Here are some points, one per row:
c(0.273, 0.409, -1.907, 0.898, -0.821, 1.497, -1.306, -0.527, 0.329, 1.553, -0.081, -0.812, -1.432, -0.349,
  -1.360, 0.365, -1.663, -1.094, 1.625, -0.564, -0.083, -2.107, 0.286, 1.096)
c(0.721, 0.357, 0.987, 0.290, 0.289, -0.998, 1.787, -0.995, 0.345, 0.815, -1.253, -0.468, -0.250, 0.650,
  0.665, -1.265, -1.684, 0.480, -1.440, -1.211, -0.401, -1.082, 0.100, -2.595)
c(-1.285, -0.346, 0.266, -1.091, -0.413, -0.055, 0.984, 1.078, -0.031, 0.508, -0.484, 0.821, -0.772, -0.283,
  1.094, -1.065, 0.071, 0.551, -2.058, -0.596, 1.315, 1.443, 1.342, 1.206)
c(-0.013, -2.319, 1.222, 1.162, -1.747, 0.161, -2.093, 0.378, 0.052, 0.362, -0.730, 0.105, -1.076, -0.317,
  1.233, 0.458, 0.029, -1.384, 0.287, -0.306, -0.207, 0.453, 0.313, -1.149)
c(-0.061, 0.403, -0.644, -0.873, -0.934, 2.293, 0.942, -0.521, -1.450, -0.639, 0.596, 0.668, 2.092, 0.100,
  -0.865, 0.298, -1.417, -2.339, -0.422, 0.443, 1.694, -1.129, 0.042, -0.546)
c(-0.573, -1.586, -1.145, -0.489, 0.612, 0.685, -2.349, -0.044, 0.639, 0.033, -2.174, 0.154, 1.276, 1.267,
  0.357, 0.326, -0.627, -0.376, -1.412, 0.767, 0.847, -0.041, -1.006, 0.255)
c(-0.662, 0.750, 0.078, -0.901, 0.527, 1.559, 0.943, 0.659, 1.790, 0.686, -0.067, 0.132, 2.686, 0.961,
  1.081, 1.000, 0.506, 1.454, 0.219, -0.526, 1.366, -1.079, -0.046, -0.993)
c(0.771, -0.579, 0.668, 1.635, -0.404, 0.411, -1.163, 1.916, -0.760, 1.267, 2.006, 0.926, 0.954, -1.052,
  0.243, -0.168, 1.002, 0.786, -0.995, -1.363, -1.907, 1.237, -2.174, 0.776)
c(0.021, -1.523, -1.245, -0.002, 1.163, -0.836, -1.297, 0.303, -0.892, -0.641, -0.280, -0.480, 0.511, -2.243,
  0.166, 0.613, -0.225, -0.050, 0.453, -1.686, 0.878, 0.114, 1.378, -1.608)
c(-0.970, 0.441, -1.410, -0.034, 0.657, -0.267, -0.300, -1.858, -0.029, 0.037, 0.146, 0.633, -0.773, -0.466,
  -0.155, -0.396, -0.392, 0.275, -0.182, -0.007, 0.532, 0.911, -0.223, -0.932)
c(0.866, 0.105, 1.057, 2.140, 0.354, -1.002, 0.036, 1.711, 2.116, 0.813, -0.093, -0.014, 0.356, 0.470,
  -1.273, -0.705, -1.479, 1.291, -0.001, -0.252, 1.697, -0.859, 0.192, -0.416)
c(0.721, 0.455, 0.838, -0.592, 1.106, -0.491, 0.131, 1.057, -1.151, -1.391, 0.260, -1.224, -1.545, 2.286,
  1.255, -0.973, -1.050, 0.004, 1.630, -0.136, 1.143, -1.160, 0.255, -0.059)
c(-0.400, 2.050, 0.818, -0.458, 1.659, 0.076, -1.284, 1.224, -0.820, -0.966, 0.435, 0.816, -0.520, 0.535,
  -0.584, 1.683, -0.325, 0.786, -1.097, -0.339, -0.042, 0.040, 0.340, 1.124)
c(-1.153, -1.600, -1.768, 0.009, 0.965, 1.373, -0.690, 0.846, -1.341, -0.191, -0.401, 0.834, 0.957, -0.786,
  1.219, 0.282, -1.276, 0.053, 0.713, -0.611, -1.325, -0.962, 0.647, 0.380)
c(-1.418, -0.711, -2.703, -0.272, -1.442, -0.227, -0.565, 0.679, 0.014, -0.536, 0.141, 1.335, -0.521, 0.083,
  -1.291, 0.209, 1.201, 1.070, 0.514, -0.718, 0.404, 0.358, 0.001, -0.995)
c(-1.820, -1.120, 1.735, -0.219, -0.138, -0.575, 0.005, 1.125, 1.110, -0.696, 0.594, 1.600, -0.775, -0.907,
  -1.900, -0.527, 0.264, -0.139, 0.558, 0.069, 0.845, -0.735, 0.260, 1.873)
c(1.108, -0.555, 0.155, 1.000, 2.075, 0.351, 1.657, -0.681, 0.072, 0.270, -1.529, -0.273, -1.107, 0.081,
  -0.050, -1.494, -0.244, -0.810, -1.340, 1.334, -0.116, 1.186, 0.093, 0.296)
c(1.390, -0.393, 1.030, 0.363, 0.742, -1.097, 1.233, -0.408, 1.399, -2.179, 0.528, 0.254, -0.061, 0.135,
  -0.022, 0.559, -1.037, 0.212, 0.788, -0.962, -1.418, -0.072, 0.465, -0.598)
c(-0.968, -0.037, 0.678, 0.414, -0.357, 0.487, 0.605, -0.393, 0.115, 0.320, 1.218, -0.837, -1.720, 0.685,
  0.562, 0.028, 0.127, -1.527, -1.532, 0.079, 0.007, -1.357, 1.607, -0.330)
c(-0.747, -1.207, -0.716, -0.585, 0.144, -0.007, 0.750, -1.266, -1.014, 1.066, 3.062, -0.828, -0.302, 0.345,
  1.521, -0.056, -1.523, 0.275, 1.143, -0.903, 1.662, 0.842, 0.101, 0.526)
c(-1.533, -0.071, 0.061, -0.367, -0.700, -0.751, -0.576, 0.369, -0.781, -0.346, -0.559, 1.516, 0.416, 0.602,
  -0.261, 0.778, 0.920, -0.722, -0.156, 1.046, -1.125, 0.556, 2.757, 0.344)
c(-1.346, 0.506, 0.426, 0.319, 1.881, 0.057, 1.384, 0.115, -0.485, 0.411, 0.102, -1.706, -0.884, 0.593,
  1.218, 0.851, 0.291, -0.644, -0.319, -0.167, -0.445, 0.051, -0.375, -0.044)
c(0.238, -1.221, 0.791, 0.807, 0.264, 0.395, 0.026, -1.843, -0.046, -0.818, -0.517, 0.464, -0.788, 2.338,
  0.398, -1.501, 1.504, 0.148, 1.924, -0.887, -0.250, 0.853, 1.177, 0.164)
c(0.511, 1.868, 0.932, 0.889, -0.265, 1.138, -1.057, -1.511, -0.181, -0.933, 0.007, 1.898, -0.691, -0.948,
  -0.113, 1.033, -0.238, 1.060, -0.181, -2.271, 0.109, 1.500, -3.006, -0.751)
c(-0.218, -0.118, -1.180, 2.337, -0.829, -2.705, -0.057, 0.061, -1.144, -0.771, 1.362, -0.050, 1.452, 1.514,
  -0.868, -0.470, 0.993, -0.232, 0.074, -1.074, -0.358, 1.543, -1.150, 1.694)
c(1.124, 0.266, -0.884, -0.717, 0.517, 0.966, -1.516, -0.381, -0.026, -0.903, 0.449, 0.544, 0.951, -2.049,
  1.700, -1.097, 0.650, -0.617, -0.597, -0.415, 1.879, -0.629, 1.903, 0.705)
c(0.260, -1.781, -0.150, -0.289, 2.232, 1.451, 0.049, -0.080, -0.432, 1.597, 0.339, 0.728, 0.290, -1.182,
  -0.304, 0.437, -0.251, 0.027, 2.139, 0.888, -0.029, -0.657, 0.035, -0.923)
c(1.151, 1.271, -0.874, -0.106, 1.124, -0.353, 0.486, -1.081, 1.329, 0.114, 1.189, 0.361, -1.849, 1.533,
  1.417, -0.553, 1.041, -0.777, 0.108, 0.513, -1.372, -0.047, -1.195, 1.071)
c(-0.343, -0.776, 0.026, -2.082, -0.583, 1.713, -0.901, 0.276, -0.273, 0.905, 1.768, -1.639, -0.414, -0.210,
  -0.925, -0.800, -1.270, 0.849, 0.194, -0.849, -1.184, 0.586, -0.079, -1.353)
c(1.161, 0.675, 0.399, 1.015, 1.225, 1.314, 1.034, -0.930, -1.123, -0.609, -1.302, -1.024, 0.721, 1.576,
  -1.206, -0.438, -0.923, -1.064, -0.487, -0.119, 0.685, 0.567, -0.724, 0.633)
c(-0.640, 1.701, 1.410, 0.631, -2.570, 0.000, 0.352, 1.172, -0.863, 0.045, -0.967, 0.786, 0.584, 0.446,
  -0.215, 1.492, -0.574, 0.031, -0.081, 1.014, -0.872, -0.457, 0.569, -0.477)
c(-0.343, 0.762, 2.010, -0.274, -0.370, -1.603, -1.034, -0.402, -0.360, -1.221, -1.550, -0.578, 0.404, -0.568,
  1.064, -2.333, -0.285, 1.018, 1.507, 2.073, -0.343, -0.134, -0.742, -0.053)
c(0.992, -1.858, -0.360, -0.269, 0.395, 0.716, 1.542, 0.275, 0.276, -0.837, 1.043, -0.288, 1.907, -0.382,
  -1.313, -0.675, 1.163, 0.268, -1.852, 0.535, -0.701, -2.255, 0.947, -1.035)
c(1.632, -0.303, 0.456, -0.661, -2.235, -0.018, 1.697, -0.149, 0.305, -1.033, 0.248, 0.323, -1.877, 0.204,
  1.664, 0.386, 1.088, 1.179, -1.091, 0.627, 0.662, -1.911, -2.229, 0.453)
c(-0.832, 0.474, 0.962, -0.435, -1.419, 0.288, 0.135, -0.662, 0.210, -1.513, -0.878, -2.019, 1.330, -0.869,
  0.050, 1.394, 2.719, 1.032, -0.364, -0.648, -1.871, -0.662, 0.102, 0.246)
These points spread out most along one direction. Take the direction at right angles to it along which they spread out most. Then take the direction at right angles to both along which they spread out most. Go by this last direction. How far along it is each point below, from 0 to 99? 50 is the average, and the first point above lies past it. One standard deviation of the points above along it is 16.
c(2.347, -1.540, -0.427, -0.769, -1.317, -1.043, 0.187, 0.432, -0.378, 0.833, 0.131, 0.029, 0.177, -0.168,
  0.230, 2.259, -0.488, 1.347, -0.108, 1.355, 1.003, 1.186, 0.332, -0.223) 47
c(-0.001, 1.270, -0.413, 0.013, 0.512, -1.488, -1.473, -0.252, -1.015, 0.333, 0.028, -1.088, 0.240, -0.846,
  -1.123, 0.843, 1.012, 1.096, -1.087, 0.983, -0.871, -0.809, 1.188, 0.558) 39
c(-1.572, 0.420, 0.591, -1.457, -0.248, -0.784, 0.712, -1.538, 1.231, 1.914, 0.365, -0.213, 1.385, -0.471,
  -0.017, -0.157, 0.165, -1.591, 1.050, -0.405, 0.167, -0.428, 0.184, 1.052) 47
c(-0.009, -0.357, -0.402, -0.208, 1.141, -0.044, 0.140, -1.379, 1.093, 0.846, -0.984, -1.048, 0.327, -1.414,
  -0.193, 2.109, -0.808, -1.224, -0.205, -0.542, 0.686, 0.171, -0.541, 1.642) 56
c(-0.717, 0.402, 0.126, 1.914, 0.104, -1.105, 1.469, -0.204, -1.219, 0.601, -0.281, 1.404, 0.542, -0.401,
  1.135, -0.317, 0.247, 0.314, 0.587, 3.860, 0.877, -1.164, -0.640, 0.009) 38
c(0.131, 0.909, -0.756, -1.251, -0.668, -0.165, 1.044, -1.042, 0.756, -0.589, 0.476, 0.703, 0.280, -0.322,
  -0.064, -0.641, -1.553, -0.356, 0.773, 0.106, -1.347, 0.380, -0.438, 0.889) 55
c(-0.928, 0.905, -0.509, 0.304, -0.383, -1.380, -0.177, 2.480, 1.937, -0.704, 0.457, -0.481, 0.416, -0.527,
  0.531, 0.052, 1.205, -1.808, -0.311, 1.932, 0.349, 1.917, -1.074, -1.810) 41
c(1.650, 2.043, -1.101, 0.388, -0.737, 0.831, 0.136, 0.517, -0.376, 0.808, -2.089, -1.757, -0.183, -0.640,
  0.825, -1.214, 0.950, 1.216, 1.103, -0.530, -0.180, 0.458, 1.027, 1.275) 50
c(-0.148, -0.203, 0.872, -1.937, -0.426, -1.209, 0.930, 1.122, -0.816, 1.079, -0.944, 1.122, -1.223, -0.504,
  -1.876, 0.537, 0.645, -0.882, 0.768, -0.273, -0.760, 0.393, -0.693, -0.292) 47
c(0.500, 0.308, 0.788, 1.167, -0.782, -0.238, -2.457, -1.836, 1.030, 1.291, 0.870, -1.178, -1.085, 0.119,
  -0.645, -1.078, 0.615, -0.115, -1.310, 0.485, -0.225, 0.669, -0.429, 0.379) 65
c(1.446, 1.074, -0.567, -1.925, 0.275, 0.336, -1.125, 0.937, 0.158, -0.124, -0.134, 0.137, 0.126, 1.132,
  -0.726, 0.103, 1.025, -0.789, 0.829, -0.711, -0.676, -0.023, -1.266, -0.859) 54
c(-0.315, 0.382, -0.223, 0.570, -0.173, 0.342, 1.025, 1.245, 0.699, -0.868, -0.524, -0.287, -0.532, 0.252,
  -2.281, -0.173, -0.106, 1.720, -0.359, 0.963, -0.699, 2.350, 0.386, -0.604) 44
